Each path below is one point turned by a fixed rotation once a step. After each direction that follows a path, write how fast that rotation turns it, in degrees a step (0 if it stays still).
Each turn is a multiple of 5 degrees from 10 to 175, or 0.
Each row of a path follows its step; steps can be skipped.
path 1
step 0: [ 15  -7  -3  -5   8  -1  -6  22  -8  -2  12  -1  29  -6  -2  -2   3   4
  -7   6   8 -10  -3  -8  -5  -7  10   0   2  -7  12   5   1  14  18  10
  -7  -1 -12  -3   0   0 -10   8  -8  -1  -3  -6   8  11  15 -11 -18   0]
step 1: [  7   7   0 -20   4   5   6   7   3  -9  11   7  11 -14  11  -4   5 -15
  11  -1   8 -13  -7   2 -13   2   5   5  -1  -2  21   3 -10  -2   4   8
   4   1 -16 -11   9  -1  -5  -8 -11   6  -9   7  -3  -7   8 -13 -11  25]
step 2: [ -6  16   2   4  -2  10  -3   4  13   0   6   6 -12 -12   0  -4  17 -10
   0  -5   1  -7  -3 -13 -13   1   2  -9 -13  -8  26  14  -6   5  14   6
  -4   6   7  -1  -9   9  -7  11  -1   5  -5  16  -4  13   7 -13   1  12]
step 3: [  0  16   6   8 -12   3  12  -8   5 -19   5  11  -5  -9   0 -14  11 -18
 -11   6  -6   2   9 -13  -1  -4   8 -16   5  -6  -3  24  -5   8   3  20
  12   2  -5   4  -1   4   6 -11   3   7   0   3   0  10  10   5 -11   6]
step 4: [-10   3  10 -12   1  13   5 -16   6 -17  -3  -3  -2   0  -1  -6  23  -6
 -10   8   4   5  -6  -5  -3  13 -16 -16  12  -3 -10  18   2   7 -17   0
   5   8   7  -6  -6  -4   9  10   1  -4   8   3   2  -2  15  -1   2  18]
step 5: [ -4   1  15   5   8  13  18 -12   7   3  -8   6   3 -14   0   6  16  -3
  -4  17   7   7  -1   5 -20  -9  -4 -13   2   0 -13   2  15  11 -11 -14
 -10  -2   8   7  -1  10   0  -1  -5   2  10   4   4   9  17  12  -1 -10]
step 6: [  8   2  21  -5  -7  15  -4  -1 -11  -1  -3  -8   3  -4   1   7   4   7
  -3  13  16   5  16  14   2  -7  10   2   4  -6  -4   9   1  -3 -27  -8
  -4   2   7 -18   8   7   4 -16   0  -4   5  -2   6  19  15   6   0  -2]
step 7: [  2  -8  16   3   3 -15   0  -1   1  10  -3   1  10   6  -9   6  15   6
  13  10  19 -10   6   6   0   6  -2   3   5  -8   0   0   8   4 -19  -7
   6  -4   7  -6  -4   5 -18 -14   3  -5 -23   2  12   7  14  -5  20   1]
step 8: [ 20  -6   5   7  15   2 -12  13  -4  -2   6  -4   5   2 -15  -1   2  11
   4   3  14  -5  -1 -11 -13   1   5   0   0   4   0  -3  10  14 -21  24
  -1   0   7  -1   9   9 -19  -6  -4  11 -16  -3   5   8  -5  -4  -4 -11]
[ 3  1 -3 -1 -3  2 -1  0  2  4 -4  3  1 -3 -2  4 -1  4 -1  3  2  2  2  2
  1  1 -2 -4  7  2  0  2 -2  4  0 -4  1  3  1 -1  0  1 -1 -1  3  0 -2  0
 -3 -1 -3  4 -1  2]
40
[ 1 -1  5  1  4 -3  3  0 -1 -5  0  0  0  3 -4 -1 -1  3 -4  0 -4 -3 -7 -3
  2  0 -3 -1  2  1 -4  1 -4  3 -1  2  1  2 -1  1 -2 -2 -2  3  1  2 -4 -4
 -2  0  0  3 -1 -1]
80
path 2
step 0: [  5  -4 -13  -5 -10  -2  -1   0   2   2  -8   5   1 -22  21  17  -7  -8
  -1  -2   7   0   0   2  10   8  18   4   9  -3   1  -3   1  -1   6 -15
 -15  -3  -1 -22 -10   0  18  -9 -10  -4  11  16  15  -2  16   0   3  14]
step 1: [  5  -1  -2 -11 -11  -1  -1   7  -2 -12 -15 -10 -20  -4  13 -11  -4   3
   9   2 -15  -5  -5  -8  -2   0  -2  23  14  -6  17   8  14  -6  -4   6
  -1   3  12   6  -5   9   9  -4  17  -1  -4  -6  17   5   0   3 -21   2]
step 2: [  3 -12  10 -10  21 -12  10   7  12   8   2  -9  -2  -2 -13   6  -3  13
  -1   4  12  -4  -7  -4   3 -16  -9  10  -7   5   6   8   8   1   1  12
  -1  -8  -6 -26   4  -7  10 -15   4   7  -7  -1  18  -3  18  10  -1  -9]
step 4: [  3 -10  18   2   2  -1  -6   8  -6 -13   1   7 -10   3  -5  15 -10   7
  -7 -10   7  -9   0 -22   7  14  -6  -9   4   8  -9  15  -8  -1  22  17
  11   4  17  -6  -7  -5  12  10  13  -3   6  -1   8   9  -9 -13  -3   0]
step 5: [ 17 -15  -3   4  10 -13  -3   2  -8 -11  -8  15   0  -3   5  -4   8 -12
  -3 -16   2  -9   6 -11  -5  -3 -12   6 -18   0  12   9  -7  -4 -13   3
  20   5 -25 -10   7  -2  -6 -17   1 -11  10   5  -1   7  -3  -9   5  -3]
step 6: [  0 -10  15  13  -3   8  -9  -7 -18  11 -11   7  -4  -2 -12  -4  -1  -4
 -17 -17  10 -18   4  26  20   6   0  -6   4   0  -2  -2   4  -1 -20  -2
   5   5   4   2  -6   3  14  -7  -7  11   1   6   5   8   1   0 -14  -1]
step 7: [  3 -20  22   6  -3 -14 -18 -11   6  -2 -12   3   1   7  15   5   3   0
  -6   1   2  -7   2  16 -14   6  -4   8  10   0  -5  18  10 -12   2   2
   0  -5   3 -11   4   3 -21  14   6  -9 -12   5 -18  -8   1   0 -11   1]
step 8: [ 25  -2   0   3  -9   2  -6   4   8  11   8   1   3  -2   7 -10   4 -10
  -1 -18   4   1  -6  -5   8   7   9  -4 -17  11 -14   4   3 -14  -8  19
  -8 -16   8  -4  19   5   3 -13  -9   4  -9 -10 -12  -5  12   3   0  16]
step 9: [ -3 -10   1   4  -9   5   7   6   6 -26  -2   0  22  -1 -10 -10   5  11
  -5 -12 -13 -15   6   8  -2  -1   6   2   3   7 -17  -2  19   4   3  -2
  -8   1  -8  -1   1  16  -6  -2 -14  -1  -4 -16  12  -6 -13  -6 -11  13]
[-3 -2  2  0  0 -3  1 -1  0 -1 -5  3 -1 -1 -3 -3  3  3  0  3 -2  2  1  4
  0 -3  0  3  0 -1 -2 -5 -2 -2 -5  3  3 -1  0  0 -2  0  4  1  1  1 -1  1
  1  0  1  6  0 -8]
85
[ 1  0  3 -4 -3  0  1  0  1 -1  3  0  5  0 -2 -3 -1  2  1  6  5  2  0  3
 -2  4 -1  3 -1 -1  0  5 -2 -2  4  0  5 -3 -5 -4 -1  2  0  0  0 -1  2  3
  0 -2  2 -3  0 -2]
140
[-4  2 -1  5  1 -2 -3  3  1  3  2  1 -2 -2 -2 -2 -3  0 -2  2  5  1  2  3
 -1 -5 -1  0 -1 -1 -2  2 -1  1 -2 -2 -2 -1  6 -3 -1  0 -2  5  1 -5 -3  0
 -2  0  3 -1  2  1]
90
[-2  0  0  3 -1 -1  1  3 -2 -2 -1  2  1 -5  0 -2 -3  0  2 -3  0 -2  0 -3
 -6  3 -4 -6 -1  0 -2 -2  2 -2  0 -3  4 -3 -1  3 -1 -4  3  3 -3 -3  3  1
  4 -1  0  2  3  1]
65
